(in the rows, 128 means zero)
R: rows in 4 groups, each row roughly a mix of its group's directions
R (160 x 12)
[[145 115 175 153  90 151 157 125 136 104 127 132]
 [150 111 121 166 132  99  92 154  93 110 133 120]
 [101 135 120 129 135 136 146 121 121 126 185  82]
 [122 139 138  74 106 122 108  97 127 131  94 105]
 [134 154 125  87  93 163 138 112 157 133 154 122]
 [181 114 112 129 143 129 159 112 102 131 109  95]
 [118 119 106 107 137 112  68 139 138  91 118 121]
 [143  81 140 153 136 116 111 151 115 116 111  84]
 [170 100 142 134 116 127 116 162 100 148  91 128]
 [ 78 110 108 159 112  97 136 134 116 155 124 147]
 [142 144 170 153 102 150 135 140 137  83 125 150]
 [110 117 141 126 103 152  99 119 149 181 110 107]
 [120 112 144 132 158  81 109 130  95 130  96 105]
 [100 119  99 116 131 109 165 162 142  96 133  99]
 [135 107 119 109 129 120  90 152 135  87 163  99]
 [128 134 164  80 153 139 113 121 107  97 150 143]
 [ 95 118 122 138 102 154 132 167 131 131  94 165]
 [ 99 111 154 105 101 120 143 138 153 164 134  91]
 [ 93 144 158 119 126 154 164  94 154 149 133 136]
 [129  81 112 122 148  92 156 149 106 121 153 145]
 [126 112 136 180 100 155 146 118 159  98 126 123]
 [182 161 124 118 138  92 108 109 128 114 119 114]
 [133 152 140 150 126 143 119 131  72  95  99 117]
 [121 121 152 134 163 118 100 149  91  94 103 109]
 [111 173 117 129 141 110 137 101 108 134 159  87]
 [ 97  98 132 127 154 112 159 120 137 137 171 159]
 [112 163 155 146 152 125 145 100 132  79 141 136]
 [130 143 169 142 131 115 110 135 104  70 119 141]
 [181  95 137 123  84 134 137 128 128 155 129 127]
 [111 117 143  92  93 116 152 167 104 134 128 100]
 [ 85 132 122 115 114 120 112 142  72 143 104 138]
 [117 142 162 137 140 107 145 122 164 180 146 132]
 [172 160 141 144 165 150 127 118 151 139 142 153]
 [143 129 104 149 116 147  91  71 120 114 142 124]
 [113 102 114 110 100 160 142 154 143 127 168 158]
 [123 167 156  94 125 119 165 144 116 140 141 161]
 [164 149 118 127 154 140 114 101 137 170 116 163]
 [159 110 124 153 123 112  84 145 151 169 127 141]
 [130  74  97 104 157 121 131 130 155 152 122 116]
 [127 146 131 143 139 133 137  92  68 158 141 127]
 [ 91 177 115 121 158 120 147 104 140 111 114 110]
 [128 147  94 165 133 145 153 158 130 127 173 123]
 [101 162 149 145 126 150 117 141  75 138 107 131]
 [138 174 102  86 128 144 113 137 124 125 105  96]
 [162 138 141 121 135 132 133 121 166 181 106 107]
 [136 128 160  88 158 114 111 133 108 160 122 163]
 [186 128 138 139 138 116 156 122 100 158 112 113]
 [168 124 159 144 143 150 141 149 130  87 156 145]
 [183 105 151 129 136 109  97 150 104 139 125 121]
 [126  90 130 121 148 134 136 134  81 130 129 178]
 [122 124 140 106 168  87 126 161 121 169 129 136]
 [ 95 129 145 111 151 105 139 113  83 112 131 165]
 [120 163 126 125 141 112 123 154 164 111  88 163]
 [ 95 115 156 134 123 127 114 160 131  88  98 159]
 [178 168 112 133 120 137 120 138 134  88 110 116]
 [133 115  95 129 108 134 139 120 106  93 176 100]
 [144 158  82  97 132 114 107 125 122 147 124 165]
 [138 152 142 106 126 125  96  84 165 142 158 125]
 [144 160 131 130 110 163 124 133 134 180 104 103]
 [109 138 105 125 145 110 104 142  95 152  87 160]
 [131 134 135 133  94 118 140  79 125 134 131  75]
 [107 124 127 116 103 124  71 125 169 115 145 115]
 [130 119  96  77 105 121 139 124 147 124 165 105]
 [114 112  85 153 131 161 137  99 151 136  93 118]
 [140 115 132 167 126 111 103 154 138 161  85 109]
 [108 117 180  95 117 145  95 127 145 118 115 107]
 [108 128 160 172 120 127 138 134 153 122  92  92]
 [128 143  79 162 122 156 123 133  94 104 130 147]
 [ 81 115 132 155 103 123 106 131 104 124 124  83]
 [122 155 102 163 112 133 136 152  99  93 141  96]
 [118 104 165 163 124 118 144 171 112 147 104 121]
 [134  82 105 151 118 105 106 162 139 112 155 112]
 [165 120 129  89  97 140 112 155 120 144  91 121]
 [123 165 120 130 117 155 155 150 139 141 178 105]
 [134 115 166 140 136 123 115 126 135 103  72  99]
 [146 131 138 149 164  96 105  94 136 138  87 134]
 [110 148  92 130 161 136 119  85 104 162 128 124]
 [114 135 111 133 154  80 136 133 113 165 164 113]
 [144 114 146 135 159  94 131 100 181 123 128 114]
 [112  77 149 151 113 131 102 131 111 125 105  93]
 [155 128 127 113 121  84 115  91 119 124 120  81]
 [137 116 145 152 138 141 115 156  98 153  96 172]
 [ 95 109 159 107 123  88 112 113 123 147 103 100]
 [113 110 170 148 109 149 129 139 122  74 142 127]
 [ 96 150 159 108 116 118 164 139 166 153 139 127]
 [159 142 103 135 143 119 111  92 112  95 124  87]
 [133 106 109 146 101 143 144 102 125 109 181 149]
 [ 98 142 106 126 147 133 137 110 126 129 175  81]
 [158 130 125 140 176 100 129 123 158 156 143 153]
 [154 184  92 125 127 119 103 114 151 133 115 123]
 [154 154  92 145 166 100 127 110 129 137 156 109]
 [ 70 117 149 110 121 159 156 134 132 104 117 129]
 [158 124 116 121 156 122  95 103 109 119  95 168]
 [132  86 107 158 144 125 127 129 144  87 161 148]
 [ 98 107 122 105  93 100 138 160 138 166 114 119]
 [138 107  94 148 126 130 152 141 130 112 189 134]
 [141  72 118 124 119 115 121 101 113  98 140 159]
 [114 142  87 101 138 119 128 173  92 138 143 117]
 [165 127 142 151 159 135 149 141 157 119 172 117]
 [128 140 104 112 129 120  92 150 174 111  94 149]
 [149 116  92 110 138 145  92 154 171 112 136 137]
 [154 110 112 124 155 110 119 113 151 186 115 139]
 [148 104  99 106 141 126 103 149 166 136  97 155]
 [ 97 120 138 129 122 182 146  85 131 127 104 131]
 [ 84 112 123 160 105 115  97 155 130  99 145 127]
 [115 152 107  95 140 115 123 171 135 144  97  96]
 [170 101 119 164 157 140 119 129  97 139 101 135]
 [134 149 155  83 147  90 115 162 143 125 140 118]
 [ 89 139 157 139 132 122 174 145  93 106 134 129]
 [153 160 165 159 118 147 138 111 129  90 118 147]
 [ 91 135 122 106 121 116  82 142 157  94 147 123]
 [135 181 116 130 140 109 147  97 122 142 152  93]
 [106 181 136 153 143 118 121  92 141 145 122 102]
 [137  85 139 138 111 112 120 140 158  91 127  88]
 [ 98 164 119 123 108 111 102 107 171 124 135 102]
 [109 130 135 116 117 171 109 106 132 127  70 123]
 [151 157 150 117 123 153 157 140 127  74 135 141]
 [129 135 109 128 114 137 158 122 150 189 104 146]
 [ 94 139 118 121 138  90 122  88 111 141  98 100]
 [120 119 130 148 145  90 104  89  89 140 107 147]
 [108 125 158 143 139 123 160 105  99 109 159  91]
 [ 94 150 113 122 123 153  82  99 154 122 115 147]
 [139 159  99 114 144 108 101 108 108 128 160  91]
 [142  97 124 126 150  88 111 120 141 108  82 107]
 [157 138  91 134 112 122 134 157 119 155  81 143]
 [ 89  84 137 122 131  96 144 132 125  99 160 133]
 [118 134 103 152 148 130  90  91 141 102 137 165]
 [145 117 108 140 135 131 100 138 136 142  64 105]
 [157 153 157 140 111 119 136 114  85 116 162 105]
 [152 123  97 119 129 140 103  93 160 135 101  91]
 [166 181 121 140 128 143 124 124 143 149 103 100]
 [125 111  85 103 140 106  99 101 140 153  99 111]
 [144 163 147 137 148 116 108  75 131 148 104 125]
 [165 122 117 127 184 125 160 110 137 152 126 118]
 [145 111 158 129 107 100 112 102 128  91  89 112]
 [108 179 111 139 160 134 126 117 101 150 123 158]
 [ 96 165 119 128 170 108 153 120 118 132 154 104]
 [140 119 131  77  98 131 131  89 150 125 158 120]
 [155 128 120 114 117 119  65 125 162 147 132 131]
 [181 112  95 121 110 132  87 114 115 121 140 133]
 [155 103 122 123 144 155 133 163 141 115 181 127]
 [106 122 134 142 135 138 130  84  81 127 154  96]
 [ 91 122  97 121 183 138 116 135 156 111 128 134]
 [104 104 169 128 117 106 134 157 136  81 115 124]
 [158 117 109  94 126 155 137 142 141 117 170 162]
 [135 159 165 114 143  78 130 155 133 139 148 116]
 [ 96 138 132  97 101 127 159 150 136 167 153 112]
 [150 147  85 123  98 133  84 140 126  98 113 125]
 [137 118 101 103 142 133 112 156 128 131  96 182]
 [158 139  88 159 112 157 138 159 141 140 144 105]
 [ 88 153 109 154 110 140 139 135 132 159 158  96]
 [133 135 124 118 142  85 136 146 127 104 188 122]
 [148  87 115 181 122 148 113 110 116 140 109 117]
 [126 147  86 159 130 116  99 110 167 108 147 118]
 [131 109 102 182 120 109 146 128 155 155 135 103]
 [135 121 117 120 160 144 117 182 147 109 148 160]
 [107 132 153 108 155  90 166 118 123 101 151 146]
 [158 151 121 167 153 126 125 104 174 125 128 108]
 [136 147  90 133 113 120 105 106 134 120 178 159]
 [127 125  78 110 121  97 120 153  87 114 136 145]]
the two rows of each list that fit no group, in list order (the others fit one group, some only roughly)
  k279: [128 116 180 176 139 147 130 133  98 116 138 128]
  k166: [151 113 109 121 118 128 154  86 139 179 114 116]
  k953: [ 94 110 145  90 136  85 128 111 146 156 143 134]
  k114: [ 93 114 113  98 129 111 141 132 119 179 149 153]
  k392: [107 152 162 119 119 107 108 167 152 158 118 150]
  k348: [106 175 162 149 128 134 141 130 126 168 148 111]
  k634: [154 143 112 115 136 161 129 138  97 119 179 153]
  k811: [126 124 117 147 142 159 137 178  95 121 141 162]
  k933: [ 93 148 161 103 120 102 154 139 139 131 137 169]
  k303: [127 108 134 105 119 119  69 163 123 156 129 117]
  k752: [142 155 153 171 144 110 133  86 106 143 146 126]
 -> k933 k303
  k683: [161 106 127 121 140  90 124 155 148 138 130  80]
  k987: [172  98 142 107  85 107 124 135 149 118 107 121]
  k139: [125 123 149  97 157 102 136  75 107 118 139 144]
  k163: [ 90 131 125 148 115 113 123 135 147 146  67 124]
  k147: [138 158  78 158 153 117 126 150 149 138 102 125]
  k651: [137 119 160  96 107 160 103 140 129 149  99 159]
  k262: [118 105 156 101 135 137  93 102 138 111 118 174]
  k664: [108 183 110 107 111 154 131 123 108 142 154 110]
  k447: [138 106 155 128 147  94 114  96  81 109 133 122]
  k898: [103 133 142 132 136  77  85 111 125 153 116 109]
 -> k139 k898
  k679: [171  87 112 122 114 116  97 160 144 133 126 110]
  k797: [151 155  78 131 146 116 120  96 112 103 152 133]
  k502: [149  95 152 129 127 116 128  98 112  94 145  85]
  k924: [100 126 128 153 112  99 154 117  79 126 124  96]
  k989: [144 139 118 130 164 146  90 133 130  76 149 135]
  k123: [147 130 127 154 156 157 113 159  90 119 122 166]
  k497: [118 151 149 126 132 107 109 154 141  65 130 117]
  k98: [164 118 116 121  89 121 129 100 162 152 102 107]
  k175: [120 129 152 157 113 163  93 104 159 131 108 102]
  k938: [ 99 120 110 104 123 141 115 124 112 137 141 192]
  k964: [173 124 127 146 118 149  96 142 155 136 109 167]
  k352: [111 131 139  87 102 117 128 123 164 170 106 149]
 -> k924 k964
  k850: [164 112 166 154 172 115 115 117 141 120 113 142]
  k315: [163 103 117 114 118 160 147 168 102 127 129 158]
  k409: [ 89  78 138  97 123 119 111 153 144 143 115 127]
  k375: [128 124 128  98 108  82 144 156 115 161 145 101]
  k385: [152 115 135 119 152 108 185 149 139 123 161 132]
  k460: [143 112 145 157 132 158 158 120 162 112 106  90]
  k644: [146 147  98 120 151 160 118 170 111 106 105 149]
  k860: [134 139 132 121 125 103 146  94  87 176 132 106]
  k539: [141 152  99 137 117 149 170 166 125 148 157 117]
  k687: [ 88 114 131 133 126 163 104 106 113 163 128 162]
  k378: [114 101 102 167 130 126 110 114 171 147 152 110]
  k665: [117 173 124 153 135 111 139 119  95  86 127 101]
  k882: [119 140 137 128 159 114 114 163  74 141 101 131]
 -> k409 k460
  k631: [139  88 126 141 160 167 141 147 139 121 134 168]
  k170: [135 155 132 120 125 148 115  81 107 105 169 150]
  k717: [109 138  96 132 155 159 136 143 161 154 118 166]
  k461: [176 103 117 152 133 116 166 130 103 148 149 130]
  k872: [142 167 150 138 164 126 136 121 155 165 157 130]
  k825: [154 170 141 161 109 145  90 143 133 104 118 131]
  k725: [159  79 161 109 125 142 150 142 158 118 127 136]
  k351: [ 94 153 148  92 155 106 135 136 160 115 150 109]
  k35: [137 122 138 146 144 173 169 137 168 114 144 137]
  k913: [162 112 101 120 156 111 122 183 133 137 119 144]
  k888: [149 135 131 152  83 159 143 134 126 120  78 128]
 -> k825 k888
  k424: [140 123 144 132 132 144 153 150 131 139 195 146]
  k529: [137  84 167  90 111 145 149 150 135 114 129 137]
  k940: [104 112 131 130 140 133 175 102 116 158 154  93]
  k94: [142 134 136 139 147 150 116 144 194 102 136 132]
  k156: [149 130 166 129 149 136 137 122 157 158 153 172]
  k500: [150 127 156 142 102 131 102 134 145  68 129 122]
  k226: [146 127 131 177 124 141 128 134 151  99 122  79]
  k275: [115 123 152 146 156 170 130 138 124  78 141 148]
  k934: [109 134 122 139 150 104  88 149 149 111  99  89]
  k288: [130 146 123 125 115 171 137  92  87 114 127  94]
  k655: [138 136 182 143 159 106 138 148 125 156 103 116]
 -> k94 k288
  k840: [ 75 136 139 136 100 173 127 132 105 127 146 138]
  k69: [103 160 110  86 120 125 121 164 136 119 108 161]
  k51: [146 133 140 153 161 101 121  74 124 144 151 139]
  k427: [120 133 142 140 133 137 172 111  99 157 175 140]
  k133: [163 122  89  89 121 119 114 140 126 154 122 165]
  k663: [100 124  81 146  97 132 127 139 105 104  94 117]
  k719: [132 115 115 172 145 119 117 136  97  95  91 105]
  k292: [ 70 139 122 126 128 151 147 138  88 142 119 146]
  k433: [137 135 112 156 139 144 131 136 124 150 158 189]
  k467: [114 129  83 111 108 155 120 141 106 114 107 170]
 -> k427 k292
  k701: [ 92 156 126 137 155 115 168 157 119 141 127 159]
  k524: [129 146  75 143 118 147 132 100 119 126 145 170]
  k594: [155 122 147 130 123  69 132 103  99 153 133 123]
  k4: [112 175 109 125 119 112 153 139 146 108 164 100]
  k815: [126 162 144 126 129 115  88 158 130  79 124 144]
  k871: [113 127 121 146 135 143 106  95 178 152 107  99]
  k370: [111 101 147  98  85 166 126 154 138 121 140 144]
  k63: [118 103 133 102 119 118 160  92 127 176 143 110]
  k935: [142 140 144 114 133 149 163  79  92 125 143 146]
  k936: [157 130 141 145 188  93 118 121 134 135 125 109]
 -> k594 k63
  k268: [120 129 102 134 121 152 125 108 110 118 161 186]
  k337: [112 107 164 138 111 102 129  82 120 125 135  90]
  k873: [125 112 117 144  95 152 178 134 106 151 101 144]
  k939: [121 166 181 130 120 125 154 166 133 112 129 124]
  k791: [105 135  81 160 135 107 136 137  96 150 156 135]
  k312: [109 158 128 106  90 157 114 105 137 155  96 142]
  k986: [124 143 104  92 130 150 104 149 158 170 106 127]
  k943: [ 92 102 157 101 135 133 170 162 127 117 119 125]
  k835: [ 86 126 110 115 132 134 115 162 104 119 176 116]
  k271: [103 152  98 144 114 145 111 124  98 143  99 169]
  k407: [135  99 157 133 150  92 145 133 139 156 172 114]
  k298: [100 126 147 122 124 118 120 138  58 130 140 113]
  k581: [138 170 100 111 105 133  78 120 130 139 104 132]
  k229: [145 135 170 163 128 155 132 119 142 110 106  87]
 -> k939 k986
  k633: [117 149  99 151 185 139 142 127 110 100 137 119]
  k977: [139  85 153 144 108 172 151 145 132 122 148 144]
  k519: [182 142  94  87 120 118 115 113 139 133 128 117]
  k572: [138 125 116 123 162 100 162 122 162 160 158 145]
  k999: [128 102 127 177 148 111 149 134 115 141 103  88]
  k610: [153 134  91 164 146 106 137 145 101  94 142 116]
  k695: [153 131  85 103 111 116 134 122 157 123 176 130]
  k656: [127 106 108  82 123 100 118 139  96 145 120 166]
  k215: [158 111 174 126 103 116 160 135 125 107 151 103]
  k15: [152 105 176 163 134 139 132 136 130  91 130 104]
  k667: [ 92  99 138 146 104  98 155 138  93 144 117 112]
  k543: [ 77 126 126 129  91 151 108 113 164 115 140 119]
 -> k633 k667
  k36: [119 110 106 169 128  92 146 157 132 119 131  87]
  k77: [113 188  98 147 136 122 144 130 103 106 144 131]
  k31: [153 135 153 134 127 139 111 160 128  75 162 135]
  k321: [106 127 159 104 112 147 137 162 122 135  75 134]
  k324: [165 104  82 149 110 143 114 107 110 139 105 127]
  k654: [166  90 115 103 166 122 138 150 133 142 154 136]
  k745: [142 117 133 150 109 113 153 140 148 183 109 100]
  k623: [128 120 128 134 142 118 135 161 187 135  87 119]
  k545: [173 113 164 157 126 128 116 110 100 162 126 122]
  k213: [173 160  94 137 136 157 152 114 126 101 125 124]
  k331: [134 143 138 118  91 176 158 163 135 123 145 119]
  k373: [112 139 133  88 137  99  89 121 125 144 156  93]
 -> k213 k373
  k408: [114 153 111  84 138 116  98 120 143  86 148 117]
  k788: [168 101 127 147 125 145  93 105 144 165 107 129]
  k342: [123 132 105 107 108 100  93 181 148 117 129 137]
  k459: [119 168 140 135 166 144 135 154 122  92 159 143]
  k104: [121 154 147 150 117 139 137  96 172 169 116 136]
  k25: [143 115 118 135 131 139 142 113 125 200 124 105]
  k165: [ 91 107 141 126 138 142 112 168 134  78 140 129]
  k831: [129 102 141 114 120 179 156 121 139 109 143 168]
  k630: [123  91 136 131  98 134 139 119 123 167  82 153]
  k691: [ 85 134 131 115 108 172 141 120 127 125  98 164]
 -> k25 k831
